The same turns and mirrors carry the whole set onto itself, and each row onto the other rows of its family. Which rows share a family with each named row? Give them in list order.
These 30 rows form 5 families of 6 rows each.
Meko: [ 11   1 -46   7  -8 -30  -2   9  -3   9 -11 -11   3 -12  22   7  -5  19
   6 -26  19  32 -28  29  -6 -13]
Zos: [ 13  12  34 -21  -4  18  18 -10  -7  14  12  27   1   4 -23 -21 -30  20
   4  -4 -11  21  -3   5  16  16]
Seb: [  1   5 -14 -18  15 -18  -7   8  10   3  15  47  -9 -24 -20 -37 -11  14
  -6 -13 -16  12 -12   1  28  -9]
gavof: [ 33   7   0 -18   5   6 -10  30   1  -3  -1  36  -3  21 -11   0 -21 -24
  -7  19 -49  12  -5   8   9  14]
foro: [-22  14 -47  10  12  -6   1  -8  12  -5  25 -18  27  12   3  42   0  -9
  25 -20   0  14   1  -1   8  14]
Fev: [ 26   4  -4  -5  30  -6  -2   7   9  -9  11  31 -22 -16 -25  -2  -4 -12
  -4  30 -36  -6 -34   6  -8  17]
mamem: [ -8  -5  11  -9   2   7  -6  35   9 -15   9 -14   9   5  22 -13  -8 -19
  -9  30  30 -30  -3 -16 -40 -36]
fum: [ -3   4  -2 -27  12  25 -20  20   0   9   4  15   1  -1 -18 -18 -11 -45
 -22  16 -34   4   3 -18  -3  19]
zoram: [-21  -8 -54  -9   4  22  -4  25  -2 -11   3 -20  24   9   2  30  -5 -15
   4   1   0  37   6  -8 -19  -3]
Fures: [ -1 -27 -10  31  14 -16 -20 -28  29 -23   9  -5 -15 -10  14  -5  16 -21
  -3  11  25 -23  -4  11 -29   0]
popa: [ -6   9  20  19   0 -38 -25  -8  -5  20  -8   5  -8   3  21  18   8   6
  -9   8  23 -27  30  24   4  21]
kaz: [ 30   4  16  16  -5 -16 -36   1  16  14 -18   1  10  -3  16   7   7 -18
  31  10  43 -16  33  20  -8  13]
fid: [  2 -26  -1  17  12  -2  18  -4  24 -13  -1  -9 -11 -29  -1  11   4 -21
   0   8  36 -48  -1 -17 -14 -12]
buled: [ 36  28  14  -4 -15  -5 -23 -25 -17 -10   3  -5  -5   9  12   4 -11 -15
  -6  15  55  -2  22  12  13  23]
malok: [ 13  14 -21  -4 -30   5  31 -10  -4  -9  -9   6  22  17   6   6  -4  25
  25 -18  33  37   8  17 -13 -21]
zov: [  9  11 -43  -8 -19 -20  28   7 -21 -11 -25  22  22   4  28  10  14  12
  -7 -14  11  11 -13  18  -7 -25]
gal: [ 29  34  -8 -20   9   0   8   4   1  11   0  21  -2  -5 -12  -4  -1 -45
 -12   0 -34 -21 -25  -8   7  17]
gud: [  4  -1   4  25   4 -48 -21  -2  19  29  -6  11 -17 -12   4 -22   4  -2
  15  25  41 -14   8  11   2   6]
sezu: [ 33  19 -21 -12 -23  21  16 -10 -24 -35  -9   1   2   2   7   5 -12   3
  -6  -7  53  23 -13   2  15 -19]
ror: [ 25   7  37   1 -18 -11  -7 -22   7   5  -7   5 -13  -4   5  -6  -4   7
   0  -1  41 -20  43  23 -17   2]
fet: [-20  -7 -34  26  -6  14 -13  19  16 -19  -4 -12  10  36   7  36  -6   1
  21 -14   4  33  11  10   7 -15]
pif: [ 30  -4 -32  -9 -14  21   9  15  -6  -9 -21   3  32  -6  18   6  -4   2
  24 -33  15  33 -26  16  -4 -21]
sul: [ -6 -17  -3   9  -1  11 -19  20  12  -1 -20 -20 -15 -11   1   9   8 -38
 -11  27  33 -24  27 -13 -33  -8]
ruf: [-13  28 -50  24   9   2  -9  -3  13 -17  -1  -4  -7  17  -6  23  20  -4
  19 -12 -11  31 -29  12  -3 -10]
Nuvi: [  3  39   8 -35   9   5 -27  42  -5   2  20   3  10  17   6  -6 -14 -22
 -17  21 -23 -10   0  -4 -17  -9]
zoru: [-28 -14  17  -2  15   3  22   0  -8   7  10  40   4  -5  -9 -24 -12  23
  -6   6  -9  -1 -17 -11  36   4]
Mimor: [-37  14 -12  -8   9  15 -19  34   3  -8  30 -31  25  28  16  14 -18   2
   5   2   8  13  -3  -7 -14 -20]
Nof: [ 15 -48  17  22  -6   3  -9   5  24 -18 -14   7 -13   3  16 -11  -7 -30
 -11  17  22 -29  12   1 -18 -14]
satu: [  8  -8  26 -15  21  26 -16  10  15   1  14  39   7 -20 -25 -22 -19   6
  20 -11  -7   3   3  -7  35   8]
buzub: [ 12  12  14 -16   7  24   2 -15 -15 -22  27  17  -2   0 -20  -6 -30  14
   0  16  35  17   3 -12  43  16]

The rest of the family of Mimor: mamem, buled, sezu, Nuvi, buzub
The rest of the family of Nof: gavof, kaz, fet, pif, satu
The rest of the family of ruf: Meko, Seb, Fev, Fures, gud
The rest of the family of sul: Zos, fum, zoram, malok, ror

